In the data rows, 128 means zero.
Some points:
[134 126 143  57 114 167  93 102 128 131 138  96 142 113  98 102 160  89 126 122 107 190 154 194 110 117 117 124  75  77 121 157 138 136 190 161 127 112 121 136  96  81 127 197 133 197 163 145 122 167 116 163 167 120 100 147 146 110  88 114 141 116 139  78]
[ 96 140 116 118 126 119 104 153 143 143 117  90 129 173 170 121 137 135 117  92 128  90 129 121 146 143 146 142  94 142  50 139 143 106 130  93 133 127 112 145 194 115 116 110 136 190 188  92 107 142 137 165 184 186 104  98 100 163 183 157  68  89  62 129]
[138  92 191 142  70 105 149  83 180 153  76 119 135 150 140  91 172 109 141 117 143 151 105 165 106 159 161  89  77 147 111  91 161 121  91  80  99  96 100  94 122 112 144 118 125  73 144 109  96 170 106  95 131 137 155 153 142 178 126 165 114  92 169 160]
[105 148 141  97 138 138 116 132 157 127 152 122 145 153 126 121 130 117 120 112  63 108 142 161 145 139 122 124 157 171 151 101 129  84  87 142 130 163 176 119 128 164  59  84 157 108 135 220 151 129 132 120 137 127 145 221 201 107 125 120  68 130 137  86]
[ 84 141 178 137 117 121  89 147 134 133 189 111 140 144 152  88 145  94 160 198 166  99 128  86 120 128 123 155 161  47 147  94 195 122 106 124 101 107 134 125 126 130 135 134 130  97  79 121 185 155 152 133 106 101 132  77 163 148 129 144 157 177  50 116]
[161  98  56 147 113 141 132 114 138 165  90 152 140 138 144 169 157 159 157 136 143  79  99 159 109 179  82 126 166 122 113 159 157 157 144 134 166 125 144 104  91 101 105  98  95 140 109 120 102 153 115  96  86 175 142 153 128 157 120 107 164  99  73  46]
[ 92 112 123 142  85 129 114 107 157 164 151 154  49  79 160 226 134 104 106 146 189 139 147 122 119 142 158 120 139 148 148 164 114 134  90 140 130 134  64 172 134 146 165 143 143 172  75 129 143 119  97 115 188 136 122 140 159  72 125 108  64 121 134 134]
[183 137 144 100  48 144 178 116 175 134 142 129 118 126 143 147  85 149 107 188 164 127  90 133 176  91  91 179 144 168  94 123 110 147 191  83 158 114 123 107 150 145  75 168 178 110 164 175 146 116 136 126  79 129 141  76 125  68 127 152 170 113 108 147]
[ 89 101  99 139 155 162  89 124 134 109 144 173 146 120 144 106 135 110 109 132 138 140 139 118 161 119  77 167 167 113 112 109 120 141 132 143 124 125 120  83 226 125 167 136 110  76 149 136 120 135  53  91  82 129  15 119 119 132 103 130  96 130 135 144]
[157 130 166 132  97 157 104 103  89 164 135 155 143 187 139  84 109 185 103 168 146 136 137 126  72  79 131 157 103 124 154 124  58  86 123 143 132 164 148 170 158 123 115 190 118 127 126  57 160 106  99  57  92 109 144 161 133 161 188 111 130 125 130  91]
[155 151 133 186 149 151 168 114 114 125 170 102 118 123  62 122 165 124 114 120 141 139  54 142 162 108 141  81 114 144 114  82 102 136  60 114 125 147  99 123 140 143 175 173 116 112 119 155 122 145 155 185  95 134 131 133  57 145 137 118  97 134 115  10]
[157 167  88 135 186 156 134 116 123 162  99 107 136 107 143 139 125 117  92 145 135 131 197 169 156 188 127 163 103 131 162  87  63 114  89 170  78 127 115  64 118 103 139 109 138 135 159  98 105 110 125 134 144 140 146 119 144 100 177 179 179 187 124 143]
[106 151  91 113 104 137  98 117 147 177 102 145 143  92 127 134 145 182 110 122  85 121  81  74 112 104 190 146  92  77 113  84 134 129 118 126  93 143 131 123  99 133  77 106 126  78 145 108  93  73 141 163  95 128 102 120 134 103  49  82  88 180  84 170]
[156 131 102 154  85  81 120 157 142 153 112 153 147 146 113  52 105 153  89 161 102 110 120 124 154 159 152  29 125 155 146 161 123 114 186 147 110 170 116 142 191  77 122 123 128 150  56 149 152 136 133 166 155 144 106 101 121 132 104 147 160 151 160 124]
[165 150 126  89 111 168 124 104 108 125  92  48 113 188 114 163  96 109 125 143 151 117 123 160 134  77 143 104 150 158 149 197 155 134  78 135 154  76 186 128  98  65 162  45 122 168  90 133 112 124 115  80 149  77 103 108  80 107 119 140 112 166 140 150]
[169  65 154 105 148 199 137 127  67 116 131 160 169 113 132 165 147 114 119 147 109 107 146  69 114 145 117 130 158 115 108 112 165 131 124  59 133 215 135  78 145 122 148 123 202 174 132 101 165  96 159 127 155 117 155 158  96 114 123  98 131 130 132 154]
[ 49 167 166  94 139 110 133 151 110 167 107  90 120 120  95 126 165 105  35 129 164 107 103  98 113 161  95 155 126 145 104  78  90 142 153 171 166 149 139 139  83 124 117 125 150 107 109 154 143  90 156  92 143 117 135  84 112 197  85 130 142  91 182 137]
[153 101 110 152 165  53  49 139 148 117 167 124 136 156 130 178 137 142 160  84 178 151 161  89 176 111 107 121 114 168 167  86 119 105 105 118 167 154 130  82 103 147 101 134 130 140 164  98 109 166 136  93 161 107 149  78 145 126  61  82 153 145 150 138]
[133 182 180 185 156 133 170 130 152  72 119 214 124 155 153 149  78 133 128 106 103 161 131 121 152 178 153 153  97 115 100 102 171 115 156 126 123  79 117 170  98  87 117 110 151 146 121 100 116  92 125 103 151  58  86 125 117 110 131 114 135 119 139  70]
[107 151 138 107 132 156  85 117 129  70  90 142  41 100 101 133 100 162 144  85 132 134 139 120  66 138 134 153 104 136 128 141  98  80 174 109 114 116 166 113 182 156 204  68 111 135 110 155  71 164 149 140 119 150 205 138 142 131  97 129 162 137  93 115]
[142 106 108 133 102  96 155 157  75 114 138 107 146 145 198 127  83  86 222 167 109 131 182 144 109 108 157 149 118 195  84  90 104 191 148 193 102 105  91 120 130 144 151 103 107 118 149 162 120 119 176 117 126 137 146 165 108 158  84  80 126 146 131 128]
[150 142 111  88 186 135 165 119 133 161 128 120 127 129 139 110 161 115 178 160 160 124 125 103 115 153  93 105 144 138  93 152 112  95 139 108 116  92 177 149 144 121 118 141  82  95  92 110  69 110 119 196 171 115 144  95 157  84 187  67  99  96 228 145]
[140 107 106 140 168 117 103 171 126  73 154 114 133 127 131 128 147 155  92 190 132 153 114  73  98  78 125  96 121 151 164 154  87 146 134  75  60  68 140 157  62 143 146 113 189 167 172 157 100 145  99 139  88 174  98 155 142 151 149 130 118 135 146 118]
[119 182 153 124  93  95 182 110  68 140 113 112 106 159  87 120  59 112 148 115 155  76 162 124 155 143 111  97 133  51 192 153 146 111 122 125 132 147  71 128 132 180 119 149 139 104 169 126  90 164 107 136 118 177  90 170 128 141 118  70 167 108 143 146]
[137 143 140 186 117 100 152 137  84  78 122 143 141  81 159 151 187 197  83  82 123 106 192 135 153  97 111  60 135  81  67 164 136 122 127 166 136  75 147 110 126 130 103 141 117 109 110 176 156 141  89 129 135  93 182 130 104 149 146 117 145 125 112 168]
[154 103 152 134 136  63  87 148 125 159 136  78 144 101 131 125 115  59 130  72  78 153  76 146 102 126 113 150 167  72 110 132 104  84 116 114  43 122 132 177 126 154 103 139 131 157 110 141 120 105 111  74  64 138 168 135  66  53 138 153 132 104 135 137]
[109 112  96  86 128 124 156 213  98 109 138 174 165  73 132 101 116 135 117 107 130 100 110 138 124  96 155 148  87 121 154 158 166 184  63 120 172 116 112 132 166  92 124 113 132 129 120 138  97 131 157 113 155 120 160  97 190  75 139 157 182 131 173 106]
[115 118 141 141 116 146  89 161 137  87 106 138  63 176 116 109 190 127 147  96 111 130 104 149 135 147 183  94 157 128 124 134 182 148 165 177 163 184 133 152  85 145 165 139 105 130 164 130 136 103 147 141  82 160 121 100 133  88 232  75 126 168 165 163]
[ 79 107 122 153 119 109 104  92 132 116  97 124 188 111 102 156  79 102 134  75 122 105 127 120  88  72  95 124 193 147 146 119  94 173 155  96 154 156 113 173  82  85 146 163 113  71 134 144 110 145 168 165 177  90 100 157 154 143 196 159 145 134  75 134]
[177 136  85 128 203 158 123 107 121 137 145 134 121 129 124 140  97 168 193 112 193 139 159 140 145 135 169 138 110 123 126 156 185 114 152 112  97 156  98 199 113 161 121 160 107 109 127 192 178  88 147  98 137 108 116 120 128 158  82 243 118 121 137 155]
[ 94 134 108 157  97 172 151  96 140  79 134 108 144 124  80 133 144 116 166 106  87 148 134 133 114 172 117 162  74 154 155 140  88 200 130  76 106 145 166 130 138 189  66  88  91 111 111  74 206 146  89 141 178 159 108  93 101 126 115 142 141 136 132 136]
[113  91 144 127 152  90 148 115 141  84 154  86 108  73 139 110  93 176 126 160 112 221  90 159 144 135  79 149 146 106 192 108 174 111 117 148 174 118 124  90 146  89  90 132  89 141 100 112 134  65 163 151 118 167 111 145 104 175 147 116  77 122 101 173]
[110 138  77  86 131 125 164 150 134 102 134 181 112 128 177 128 136  66 155 131  73  99 149 118 109 113 134 118 126 131 169 126  90  86 137 175 189 147 114  97  82 135 149 135 145 118 123  67 151 150  98 174  66  95 159 113 109 141  92 202  91  70 132 132]
[124  93 165 139 167  94 187 124 163 205 131 148 119 111  51  98 117 146 102 126  80 134 106 120 160 112 144 145 173 153  83 174 137 153 119 150 144  79 158 120 136 183 178 143 106 156 135  71 165 153 147 130 118  99 128 167 166 148 128 113 155 124  88 169]
There is one direction along which these points spread out most. For each point below, how far along it does it lie, from 0 to 99? 50 is the average, and the first point above lies past it. One standard deviation of the points above along it is 16.
[110 138  77  86 131 125 164 150 134 102 134 181 112 128 177 128 136  66 155 131  73  99 149 118 109 113 134 118 126 131 169 126  90  86 137 175 189 147 114  97  82 135 149 135 145 118 123  67 151 150  98 174  66  95 159 113 109 141  92 202  91  70 132 132] 48
[107 151 138 107 132 156  85 117 129  70  90 142  41 100 101 133 100 162 144  85 132 134 139 120  66 138 134 153 104 136 128 141  98  80 174 109 114 116 166 113 182 156 204  68 111 135 110 155  71 164 149 140 119 150 205 138 142 131  97 129 162 137  93 115] 71
[153 101 110 152 165  53  49 139 148 117 167 124 136 156 130 178 137 142 160  84 178 151 161  89 176 111 107 121 114 168 167  86 119 105 105 118 167 154 130  82 103 147 101 134 130 140 164  98 109 166 136  93 161 107 149  78 145 126  61  82 153 145 150 138] 51
[157 167  88 135 186 156 134 116 123 162  99 107 136 107 143 139 125 117  92 145 135 131 197 169 156 188 127 163 103 131 162  87  63 114  89 170  78 127 115  64 118 103 139 109 138 135 159  98 105 110 125 134 144 140 146 119 144 100 177 179 179 187 124 143] 62
[157 130 166 132  97 157 104 103  89 164 135 155 143 187 139  84 109 185 103 168 146 136 137 126  72  79 131 157 103 124 154 124  58  86 123 143 132 164 148 170 158 123 115 190 118 127 126  57 160 106  99  57  92 109 144 161 133 161 188 111 130 125 130  91] 31
[ 89 101  99 139 155 162  89 124 134 109 144 173 146 120 144 106 135 110 109 132 138 140 139 118 161 119  77 167 167 113 112 109 120 141 132 143 124 125 120  83 226 125 167 136 110  76 149 136 120 135  53  91  82 129  15 119 119 132 103 130  96 130 135 144] 24
[161  98  56 147 113 141 132 114 138 165  90 152 140 138 144 169 157 159 157 136 143  79  99 159 109 179  82 126 166 122 113 159 157 157 144 134 166 125 144 104  91 101 105  98  95 140 109 120 102 153 115  96  86 175 142 153 128 157 120 107 164  99  73  46] 55
[109 112  96  86 128 124 156 213  98 109 138 174 165  73 132 101 116 135 117 107 130 100 110 138 124  96 155 148  87 121 154 158 166 184  63 120 172 116 112 132 166  92 124 113 132 129 120 138  97 131 157 113 155 120 160  97 190  75 139 157 182 131 173 106] 67
[105 148 141  97 138 138 116 132 157 127 152 122 145 153 126 121 130 117 120 112  63 108 142 161 145 139 122 124 157 171 151 101 129  84  87 142 130 163 176 119 128 164  59  84 157 108 135 220 151 129 132 120 137 127 145 221 201 107 125 120  68 130 137  86] 49
[119 182 153 124  93  95 182 110  68 140 113 112 106 159  87 120  59 112 148 115 155  76 162 124 155 143 111  97 133  51 192 153 146 111 122 125 132 147  71 128 132 180 119 149 139 104 169 126  90 164 107 136 118 177  90 170 128 141 118  70 167 108 143 146] 47
[165 150 126  89 111 168 124 104 108 125  92  48 113 188 114 163  96 109 125 143 151 117 123 160 134  77 143 104 150 158 149 197 155 134  78 135 154  76 186 128  98  65 162  45 122 168  90 133 112 124 115  80 149  77 103 108  80 107 119 140 112 166 140 150] 90
[169  65 154 105 148 199 137 127  67 116 131 160 169 113 132 165 147 114 119 147 109 107 146  69 114 145 117 130 158 115 108 112 165 131 124  59 133 215 135  78 145 122 148 123 202 174 132 101 165  96 159 127 155 117 155 158  96 114 123  98 131 130 132 154] 43
